3.16; -8.46; 4.36
1.53; 7.95; 1.94
-5.45; -2.85; -4.19
->
3.16; -8.46
1.53; 7.95

0.18; -1.57; 0.61; 0.11; -0.30
0.84; 1.78; 0.06; 1.02; -3.86
2.97; -0.27; 5.75; 7.82; -3.61
-1.27; 0.80; -2.31; -1.85; -0.39
->
0.18; -1.57
0.84; 1.78

1.40; 0.64; -0.18; 0.87
3.86; -1.19; -0.67; 0.07
4.00; 3.51; 0.47; 4.51
4.13; -0.92; 0.93; 0.39
6.62; 0.66; 0.83; -0.69
->
1.40; 0.64
3.86; -1.19

-7.87; 2.51
-4.19; -0.19
4.54; -0.57
1.33; -0.07
-5.44; -0.29
->
-7.87; 2.51
-4.19; -0.19

1.20; -3.39
-2.37; 7.21
1.55; 0.99
->
1.20; -3.39
-2.37; 7.21

0.04; 6.71; 2.63
-4.66; 2.31; 4.34
0.04; -2.00; -0.17
->
0.04; 6.71
-4.66; 2.31

-1.34; 0.42
5.55; -1.15
-1.20; -0.93
-6.94; -0.69
-7.21; -1.29
->
-1.34; 0.42
5.55; -1.15

2.00; -4.74; -0.57; -6.17; 0.36
7.07; -2.56; -1.70; 1.73; -8.14
-3.80; -0.82; -1.55; -0.05; -3.13
->
2.00; -4.74
7.07; -2.56
---
-0.34; -1.57; 7.13; -4.94
2.62; -1.07; 2.29; -2.71
3.08; 5.00; -0.11; -1.69
->
-1.57; 7.13
-1.07; 2.29

-6.86; 2.21; -0.59; -0.16
-1.65; 0.71; -0.57; -0.30
-0.86; -4.63; 0.65; -0.76
->
2.21; -0.59
0.71; -0.57

-6.11; 3.95; 2.01; -7.82
-8.40; 4.54; -1.27; -0.42
1.66; -2.03; 1.44; 3.19
6.20; 2.62; -1.24; -5.83
->
3.95; 2.01
4.54; -1.27

3.41; -2.83; 0.21; 2.02; 0.84
-3.21; 4.51; 1.65; 2.24; -1.04
-1.03; 3.17; 0.91; 1.02; 0.16
6.39; -0.91; -4.30; 1.45; -1.08
1.59; 4.08; -2.99; -1.53; 2.94
->
-2.83; 0.21
4.51; 1.65

1.06; 0.31; -6.15; 0.97
2.88; 2.70; 1.95; -0.27
-2.69; -5.02; -7.18; 3.95
->
0.31; -6.15
2.70; 1.95

-2.45; -0.02; -1.81; -0.20; -0.31
-4.38; 8.00; -2.75; -1.74; 4.35
->
-0.02; -1.81
8.00; -2.75

3.34; 2.32; 6.16
-5.56; -3.13; -3.59
1.78; 2.67; 0.23
-1.92; 3.49; 6.78
-1.75; -2.48; -0.26
->
2.32; 6.16
-3.13; -3.59

5.84; -4.31; -0.80; 0.26; -0.20
7.14; -3.17; -1.86; 0.84; -6.11
->
-4.31; -0.80
-3.17; -1.86

0.95; -0.16; -0.65
-0.93; 0.37; 2.05
-0.95; 1.16; -6.75
->
-0.16; -0.65
0.37; 2.05
